One turn moves every row onto another: examples first, then more rows asked:
pebi: -1.786,3.550,0.796,-1.405,2.349,-1.391,1.274,-1.874,2.876,-0.441,0.044,0.642,1.767,0.848,0.906,0.043,0.051
dobut: -0.433,2.192,2.303,-3.142,1.275,-2.347,0.100,-1.011,1.412,-0.393,-0.625,-0.927,1.006,0.106,-0.259,-1.164,-1.952
san: -2.409,1.624,-0.295,-0.991,0.728,-0.429,0.664,-0.416,0.969,0.144,-1.328,0.538,0.154,-0.042,0.535,-1.536,-0.710
Lobu: -1.418,3.885,0.164,-1.102,-0.112,-0.013,0.403,-0.461,0.961,0.614,-0.864,-0.602,0.931,-0.601,-0.131,-0.601,-0.511
zeme: -0.740,0.920,1.626,-1.889,1.513,-2.181,0.611,0.086,0.873,-1.196,-0.079,-0.474,2.127,0.367,-0.863,0.926,-1.173
Kuni: -0.871,4.019,1.118,-1.350,1.469,-2.563,2.266,-1.312,2.439,0.058,1.547,-0.649,1.117,0.010,0.443,-0.600,-1.033
fegun: -1.254,2.704,0.444,-0.886,1.218,-1.521,0.963,-1.600,1.670,-1.179,2.152,0.362,0.958,-0.360,-1.880,-0.280,0.252
Tizog: -2.450,2.367,0.280,0.050,0.248,-1.175,1.038,-0.803,0.507,0.507,-0.270,-0.081,0.405,0.646,-0.140,0.396,-1.319
Mik: -1.910,1.921,-0.496,-1.127,1.142,-3.029,0.495,-0.893,1.783,0.713,1.535,1.009,1.365,0.138,0.026,-2.649,-0.533
Sobov: -0.621,2.176,2.840,-1.953,1.373,-1.893,-0.211,-0.372,2.261,0.044,-0.537,0.304,1.109,-1.621,-1.544,-1.256,-2.338
gole: -1.394,1.937,-0.347,-1.678,-0.421,-1.198,1.010,-0.724,0.913,0.608,0.102,-0.428,-0.381,-1.034,-0.715,-0.392,-1.184
pas: -0.664,1.189,0.820,-2.514,2.040,-2.938,0.280,-1.469,1.282,0.591,-1.062,-0.333,2.300,-0.342,0.001,-0.539,0.588
ruv: -1.278,1.224,1.445,-0.954,2.180,-3.131,0.075,-1.057,2.003,1.595,-1.038,0.922,2.273,-1.586,-0.915,-0.961,-0.242
nokov: -1.046,2.442,0.547,-0.111,3.363,-0.887,-0.380,-0.399,2.883,0.087,0.680,-0.445,0.206,-1.938,-0.826,-0.685,-1.817
zabi: -2.150,2.009,1.136,-0.137,2.580,-2.377,-0.107,-1.011,2.346,-0.426,-1.771,0.038,1.749,-0.836,-2.215,-1.030,-0.790
Netol: -1.197,1.419,2.093,-0.494,1.718,-1.975,0.215,-0.053,1.740,-0.528,-0.275,0.443,2.015,-1.167,-2.371,0.821,-1.503
Momur: -1.197,2.089,0.591,-0.482,0.674,-0.526,1.682,-0.353,0.208,0.989,0.008,0.198,0.710,-0.964,0.631,-0.749,0.364
Fari: -2.548,3.117,-0.964,-0.996,1.044,-2.067,-0.569,-1.622,2.314,-0.218,0.592,0.811,2.009,0.825,-1.173,-0.569,-0.072
ril: -0.925,2.498,0.754,-0.152,2.889,-0.659,-0.966,0.482,2.704,0.836,0.733,0.342,1.328,-1.443,0.086,0.111,-2.084
das: -1.676,2.406,-0.414,0.278,3.146,-1.768,-0.866,-0.007,2.917,1.087,0.270,-0.303,1.115,-1.406,-0.331,-0.734,-1.877
fosa: -1.544,1.989,1.008,-1.233,2.636,-2.271,0.568,-1.050,1.336,-1.506,-1.572,-1.296,1.781,0.612,-1.018,-0.949,-0.228
tev: -0.915,3.143,2.230,-0.499,1.568,-2.650,-0.144,0.435,1.776,1.320,-0.773,0.009,2.904,-1.143,-0.746,-1.451,-1.664
Vike: -0.548,2.962,1.221,-1.615,1.346,-3.146,0.376,0.199,0.916,0.629,-0.543,-1.529,2.952,0.213,0.037,-1.025,-0.941
Leti: -0.957,2.862,0.525,-2.106,0.768,-0.358,-0.106,0.329,2.018,-1.509,1.527,0.908,1.390,-0.354,-0.829,-1.813,-0.806
pabe: -1.327,2.216,0.306,-0.117,3.182,-1.203,-0.833,-1.065,2.889,1.066,0.637,0.204,0.844,-1.589,-0.582,0.862,-1.259
vogo: -0.984,2.424,-1.235,-2.579,1.396,-2.079,1.143,0.410,3.020,-0.225,0.382,0.219,2.213,-0.658,0.584,-1.198,-0.283
sopo: -1.603,2.934,0.014,-2.874,0.954,-1.341,0.257,-0.451,3.337,-0.806,0.201,0.761,1.652,0.660,0.467,0.338,-1.711
tet: -1.486,1.690,-0.246,-1.106,2.058,-2.516,2.571,-0.010,2.448,-1.402,1.339,-0.175,0.961,-0.074,-0.046,-0.838,-1.000
bavut: -1.354,3.470,1.754,-0.998,1.017,-1.347,0.242,-0.610,1.457,0.380,1.813,1.442,1.973,0.785,0.730,-1.529,-0.910
rem: -1.146,2.230,1.061,-0.262,3.267,-1.555,-0.539,-0.906,2.791,1.527,0.824,0.274,0.359,-1.570,0.335,-0.748,-1.973

zeme moves to fosa
pebi moves to vogo
Now these:
pabe moves to das
Momur moves to Lobu
fegun moves to Fari
Netol moves to zabi

One turn moves every row onto another: examples first, then more rows asked:
Fufad: 0.818,0.580,0.550,-2.148,2.422,-0.451,-1.536,0.310,0.210,0.064,0.262,-0.243,1.170,2.242,-0.393,-0.655,1.240,0.294,0.206,0.072,0.523,0.009
Dok: -0.164,2.345,0.398,-1.355,0.071,1.230,-0.539,0.511,-0.497,0.639,0.771,-1.120,0.700,0.693,-2.024,-0.666,-0.217,-0.782,0.168,0.156,-0.308,-0.093
Giba: 0.614,0.345,-1.141,-0.923,-0.235,-1.651,0.509,1.376,-0.858,1.697,1.851,-1.033,0.644,-0.484,-1.031,0.020,1.368,0.384,-0.531,0.309,-1.752,-1.351
seb: 1.282,-2.992,0.204,-0.918,-0.236,1.073,-0.749,0.388,-0.096,2.092,-0.143,-0.262,-0.677,0.532,0.415,-0.161,0.038,-0.729,0.266,-0.359,-1.767,0.517
Dibov: 0.005,2.201,0.412,-1.252,0.248,0.991,-0.335,0.267,-0.630,0.463,0.925,-0.695,0.360,0.418,-2.391,-0.721,-0.360,-0.229,-0.322,0.206,-0.118,-0.045
nop: -0.050,-2.277,0.235,0.378,0.593,0.647,-0.049,0.924,0.891,-0.548,0.007,-0.059,-1.112,1.492,0.528,0.103,1.144,0.841,0.578,-0.908,-1.738,0.014
fal: 0.285,0.245,-0.873,-0.775,0.967,-1.191,0.194,1.037,-0.380,1.543,1.644,-0.808,-0.253,-0.616,-0.960,-0.578,0.562,1.392,-0.553,0.264,-1.397,-2.088
ven: 1.350,0.526,0.265,-2.174,1.292,-1.202,-1.008,0.336,-0.499,0.003,0.593,-0.059,1.808,2.080,-0.853,-0.089,1.925,-0.189,-0.301,0.158,0.274,0.915
tuge: 0.028,0.614,-1.043,-1.138,-0.076,-0.963,-0.087,1.841,-0.268,1.986,1.408,-1.853,0.974,0.112,-0.271,-0.095,1.339,-0.381,0.556,0.173,-1.909,-1.843
lif: 0.954,0.650,0.365,-2.286,1.632,-0.677,-1.450,0.640,-0.015,0.219,0.278,-0.578,1.844,2.428,-0.284,-0.274,1.756,-0.520,0.438,0.076,0.237,0.417
guze: -0.136,-2.185,0.227,0.306,0.338,0.763,-0.194,1.159,0.924,-0.408,-0.110,-0.406,-0.790,1.724,0.780,0.200,1.318,0.399,0.962,-0.947,-1.882,-0.028
Pevur: 1.374,0.424,0.318,-2.091,1.652,-1.196,-0.928,0.157,-0.520,-0.137,0.634,0.255,1.456,1.863,-0.982,-0.216,1.679,0.329,-0.553,0.148,0.447,0.812
Dovas: -0.028,0.405,-0.780,-0.831,1.313,-0.723,-0.115,1.217,0.029,1.697,1.429,-1.167,-0.267,-0.359,-0.571,-0.715,0.420,1.235,-0.014,0.196,-1.382,-2.487
Boz: 0.348,-2.236,-0.043,0.297,-0.683,0.012,0.321,1.128,0.248,-0.457,0.276,-0.101,-0.251,1.537,0.328,0.726,1.924,-0.032,0.388,-0.830,-2.083,0.848
Nolor: 1.167,0.601,0.237,-2.270,1.291,-0.974,-1.215,0.554,-0.313,0.117,0.442,-0.396,1.968,2.287,-0.566,-0.104,1.930,-0.501,0.134,0.115,0.216,0.740
Tum: 1.392,-3.077,0.198,-0.901,-0.447,0.897,-0.621,0.359,-0.269,2.040,0.001,-0.120,-0.646,0.420,0.283,-0.023,0.139,-0.749,0.092,-0.335,-1.794,0.703
Vem: 1.339,-3.029,0.189,-0.924,-0.435,0.976,-0.672,0.401,-0.175,2.091,-0.064,-0.242,-0.625,0.535,0.367,-0.089,0.092,-0.805,0.218,-0.356,-1.818,0.628
veril: 0.169,-2.350,0.156,0.465,0.398,0.355,0.189,0.766,0.587,-0.673,0.185,0.226,-1.156,1.301,0.245,0.166,1.214,1.067,0.185,-0.825,-1.662,0.263
zired: 0.378,0.498,-1.135,-1.034,-0.414,-1.381,0.283,1.655,-0.645,1.853,1.671,-1.473,1.006,-0.129,-0.662,0.090,1.530,-0.177,0.049,0.236,-1.919,-1.459
ral: -0.158,0.641,-0.922,-1.051,0.570,-0.606,-0.335,1.774,0.097,2.007,1.233,-1.904,0.605,0.159,-0.096,-0.425,0.932,-0.015,0.795,0.114,-1.773,-2.326
reti: 0.038,2.295,0.294,-1.340,-0.274,0.898,-0.306,0.494,-0.806,0.551,0.959,-0.946,0.856,0.538,-2.261,-0.496,0.003,-0.838,-0.120,0.203,-0.362,0.244
difi: 1.416,-3.110,0.208,-0.861,-0.277,0.836,-0.582,0.266,-0.284,1.956,0.051,0.043,-0.823,0.357,0.171,-0.089,-0.001,-0.465,-0.090,-0.346,-1.702,0.666
Tuz: 1.278,-3.047,0.264,-0.875,-0.056,1.071,-0.722,0.272,-0.119,2.047,-0.071,-0.097,-0.909,0.427,0.317,-0.226,-0.121,-0.424,0.056,-0.350,-1.677,0.470
nozi: -0.086,2.253,0.436,-1.262,0.371,1.183,-0.486,0.313,-0.503,0.505,0.832,-0.848,0.401,0.528,-2.219,-0.787,-0.416,-0.324,-0.120,0.178,-0.166,-0.168
doluf: -0.142,2.317,0.421,-1.292,0.302,1.274,-0.551,0.470,-0.414,0.592,0.762,-1.064,0.533,0.650,-2.061,-0.783,-0.328,-0.562,0.093,0.164,-0.208,-0.205
mapur: 1.347,-3.069,0.263,-0.869,-0.163,0.947,-0.614,0.228,-0.205,1.969,-0.009,0.024,-0.894,0.377,0.196,-0.200,-0.087,-0.383,-0.042,-0.332,-1.670,0.548
ruk: 1.236,-3.026,0.243,-0.919,-0.085,1.107,-0.771,0.331,-0.057,2.025,-0.106,-0.154,-0.804,0.470,0.402,-0.224,-0.051,-0.580,0.216,-0.352,-1.739,0.425
Mapem: 0.072,2.210,0.335,-1.255,0.044,0.845,-0.238,0.270,-0.766,0.444,0.995,-0.657,0.519,0.372,-2.453,-0.633,-0.201,-0.370,-0.411,0.228,-0.215,0.141
nas: 1.220,0.416,0.423,-2.025,2.098,-1.001,-1.074,0.047,-0.289,-0.177,0.554,0.242,1.142,1.895,-0.951,-0.487,1.401,0.637,-0.525,0.145,0.594,0.489
lobi: 0.129,2.239,0.271,-1.284,-0.221,0.837,-0.234,0.375,-0.849,0.488,0.994,-0.748,0.701,0.447,-2.382,-0.500,-0.075,-0.611,-0.340,0.216,-0.282,0.252
Vol: -0.061,-2.139,0.098,0.226,-0.085,0.631,-0.139,1.301,0.812,-0.334,-0.030,-0.571,-0.426,1.816,0.822,0.386,1.595,-0.065,1.026,-0.949,-2.021,0.279
funob: 1.036,0.465,0.505,-2.053,2.433,-0.668,-1.328,0.128,0.018,-0.089,0.383,0.057,1.016,2.032,-0.675,-0.614,1.196,0.647,-0.208,0.081,0.636,0.158
Futem: -0.071,2.309,0.287,-1.368,-0.175,1.095,-0.455,0.547,-0.590,0.625,0.861,-1.079,0.865,0.677,-2.111,-0.533,-0.034,-0.928,0.103,0.165,-0.341,0.108
luzum: 0.444,-2.345,-0.038,0.427,-0.443,-0.085,0.458,0.898,0.181,-0.626,0.389,0.228,-0.555,1.294,0.069,0.587,1.743,0.455,0.016,-0.793,-1.954,0.828
rogil: 0.514,0.255,-1.031,-0.811,0.334,-1.522,0.491,1.112,-0.745,1.541,1.848,-0.713,0.111,-0.648,-1.140,-0.232,0.990,1.071,-0.743,0.318,-1.541,-1.638
keda: 1.467,-3.078,0.194,-0.880,-0.425,0.850,-0.554,0.293,-0.321,2.016,0.037,-0.038,-0.685,0.372,0.197,-0.042,0.096,-0.568,-0.048,-0.310,-1.773,0.700
vetas: 0.381,-2.405,0.099,0.469,-0.010,0.035,0.384,0.779,0.296,-0.689,0.330,0.339,-0.947,1.203,0.024,0.384,1.491,0.884,-0.059,-0.797,-1.799,0.600
pumo: 0.118,-2.149,-0.002,0.240,-0.526,0.313,0.120,1.309,0.523,-0.344,0.106,-0.440,-0.217,1.726,0.653,0.607,1.877,-0.257,0.815,-0.861,-2.132,0.595
Zug: -0.188,0.521,-0.795,-0.985,1.147,-0.494,-0.345,1.517,0.178,1.893,1.236,-1.633,0.093,-0.035,-0.172,-0.664,0.555,0.655,0.526,0.115,-1.549,-2.633
pulin: 0.828,0.662,0.465,-2.242,2.107,-0.455,-1.554,0.524,0.164,0.178,0.174,-0.542,1.544,2.435,-0.239,-0.503,1.469,-0.135,0.479,0.042,0.397,0.121

Tuz moves to mapur
lobi moves to reti
Now these:
ven moves to Nolor
Zug moves to Dovas
luzum moves to Boz

One turn moves every row onto another: examples first, then more rows asked:
noze: 0.853,-0.367,-0.870,-0.724,-0.809,-0.618,-1.077,-0.467,1.219,0.030,-0.563,1.769,0.732,-0.114,-2.258,-0.377,-0.490,-0.291,-0.430,-1.538,0.705,-1.051,-0.752,-0.617,0.026,0.415,-1.011
tef: 0.590,0.333,-0.819,0.796,-0.827,-0.729,-0.242,-0.516,-1.700,0.618,0.030,-0.434,2.932,-0.501,-1.010,0.925,0.043,-1.276,0.623,0.032,-0.321,0.017,0.166,0.299,-0.773,-0.545,-0.437
vovav: 0.608,0.602,-0.913,0.984,-0.468,-2.043,-0.285,0.547,-0.430,-1.111,0.589,1.106,0.022,1.348,-0.341,-0.209,-0.259,-0.399,-0.963,0.991,-0.687,1.079,-0.191,0.905,0.972,1.700,0.209
roro: -0.485,-0.394,0.004,-1.854,-0.002,0.122,-0.781,0.048,-0.243,1.354,-0.142,1.627,0.216,-0.199,-1.441,-1.389,-1.183,0.318,-0.570,-1.104,-0.098,-0.861,-0.593,-0.787,0.211,-0.586,-1.043
Tago: -0.824,-0.950,-0.469,0.247,0.747,-1.361,-0.461,-0.875,0.325,1.627,-0.170,-0.547,-0.268,0.014,1.037,-0.099,0.664,-0.504,-0.622,0.229,0.780,0.925,-0.790,2.762,-0.809,-0.540,-0.425
Nomi: -0.613,0.521,-0.512,-1.189,-0.758,-0.946,-0.300,-0.591,2.179,0.780,-1.351,1.822,-0.010,-0.129,-0.552,-1.179,-0.591,-0.156,-0.564,-0.416,0.180,0.337,0.092,-0.477,-0.325,-0.800,-0.835
zopam: -0.521,-0.524,0.841,0.209,0.418,-0.459,-1.859,0.432,-2.044,-0.493,1.611,0.352,-1.000,0.116,0.258,-1.056,0.558,-0.173,0.433,1.883,0.333,0.193,0.698,-0.255,0.086,-1.093,-0.442
buf: 0.370,0.053,0.794,1.083,1.480,-0.884,0.100,-0.119,-0.489,0.524,-0.916,0.626,-1.028,0.029,-0.584,0.388,-0.063,-1.493,-0.041,-0.014,0.383,0.406,1.115,-0.011,-0.353,0.625,2.387
nale: 0.737,-0.164,-0.918,-0.329,-1.626,-0.866,0.597,-1.909,-1.304,1.743,0.161,-0.901,0.426,-1.118,-0.589,0.874,0.520,-0.881,-0.110,0.303,-0.641,0.786,-0.312,0.112,-0.174,0.379,-0.410
Ves: 0.794,-0.022,-0.537,-1.156,0.162,-0.853,0.662,-0.168,-0.609,0.215,-1.586,-0.364,0.723,-0.144,-0.156,0.407,0.642,0.199,-0.229,-0.018,-0.142,-0.228,-0.421,-0.028,-0.516,0.913,2.736
boko: 0.116,0.129,0.132,0.551,-0.325,0.139,-0.882,0.374,-1.526,-1.890,0.588,1.479,0.119,-0.310,0.666,-0.076,-0.488,1.043,1.518,0.541,0.235,0.332,-0.924,-1.551,0.299,1.632,-0.198
Gupum: 0.694,-0.352,0.053,1.920,0.665,-1.893,-1.654,0.435,-0.440,-1.046,0.707,0.302,-0.251,-0.827,-1.081,1.235,-0.030,0.877,0.978,0.112,-0.166,-0.784,-0.842,0.817,0.805,-0.234,1.115
Tatov: 0.552,-0.205,-0.316,2.632,-0.249,-1.288,0.114,-0.337,0.823,0.165,-0.542,-0.838,0.264,0.215,0.143,0.170,0.415,-1.230,-0.410,-0.447,0.257,-0.065,1.542,-0.505,0.126,0.996,0.938
fenir: -0.852,-1.332,-1.005,-0.244,0.589,0.543,-1.375,-0.083,-1.906,-0.062,1.178,0.529,-0.431,-1.680,0.351,-0.907,0.823,-0.705,0.707,0.900,0.150,-0.960,0.849,-0.227,-1.078,0.560,-0.039
Dat: 0.228,-0.105,0.628,0.647,-0.346,-0.373,-1.999,-1.164,-0.935,1.549,0.005,0.912,-1.892,-0.947,0.879,-0.775,0.133,-0.407,0.108,0.679,0.133,-0.290,-1.595,1.768,-1.270,-1.042,-0.433
tuvi: -0.574,-0.745,0.469,0.329,0.140,0.329,-0.715,-0.649,-0.876,0.210,0.107,0.387,-2.437,-0.369,1.940,-0.756,-0.886,0.756,-0.373,0.023,0.461,0.563,-1.396,0.327,-0.068,1.031,-1.235
Gem: 0.451,0.357,-0.404,1.230,-0.534,-0.828,-0.508,0.709,0.129,-1.241,2.052,1.284,-0.297,-0.166,-0.896,0.681,0.270,0.661,0.907,0.305,-0.166,0.719,0.023,2.383,0.203,-0.227,-0.024
dodi: -0.572,0.238,0.742,-0.627,0.211,-0.728,-0.852,-0.286,1.534,0.439,-0.674,1.856,-0.098,-0.201,-1.192,-1.257,-0.653,-0.310,-0.685,0.229,0.114,-2.122,-0.031,-0.496,1.131,0.087,-0.396
zogid: -0.809,-0.099,-0.009,-0.364,-0.255,-0.931,-1.666,0.285,1.524,0.146,0.098,2.607,0.858,0.399,-0.930,-1.476,0.059,0.338,0.426,-0.820,0.840,-0.207,-1.478,-0.393,0.210,-0.825,-0.756
boneg: 0.805,0.791,-0.270,0.158,-1.365,0.571,-0.024,-0.405,-0.711,0.725,0.174,-0.978,1.464,0.823,0.407,-0.857,1.146,0.006,0.205,-0.502,0.757,-0.646,0.119,0.845,-1.785,-1.408,-0.454
Fir: 0.756,1.171,1.533,0.648,-0.364,-1.173,0.438,-0.086,0.262,-1.563,-0.553,-0.103,0.172,1.455,0.491,0.800,-0.728,0.831,-0.105,0.343,0.551,0.233,-0.865,0.499,1.142,0.660,0.394
veri: 0.345,-0.831,-0.924,2.278,0.903,0.427,-1.758,1.050,-1.114,-0.154,-0.222,1.825,0.016,-1.270,0.292,-0.656,-0.625,0.529,0.775,0.908,-0.397,-0.465,0.119,0.063,-0.462,1.198,-0.903
dulab: -0.022,0.425,-0.468,0.687,-1.871,-0.046,-0.582,-1.407,-0.244,-0.125,-0.485,-0.843,0.783,-0.739,1.812,0.101,-0.544,0.592,0.431,-0.269,0.291,-0.080,-1.242,0.324,-1.094,-0.569,-2.171
kegu: 0.066,-1.434,-0.401,-0.431,0.676,0.018,-0.470,-0.179,-0.264,1.721,0.103,-0.227,0.088,-0.328,1.044,-0.079,0.744,1.448,1.211,0.282,1.076,1.826,0.071,1.043,-1.335,-0.451,-0.755
kezof: 0.847,0.171,0.651,0.073,-0.301,-0.420,-0.310,-1.548,-1.188,-0.304,-1.878,-1.207,0.204,0.139,0.607,0.498,-0.214,-0.758,-0.278,-0.777,1.176,-0.980,-1.060,-1.406,-0.808,0.550,0.549

boko moves to dulab
kegu moves to Tatov
Nomi moves to dodi
Now these:
Dat moves to Ves
tef moves to Gem

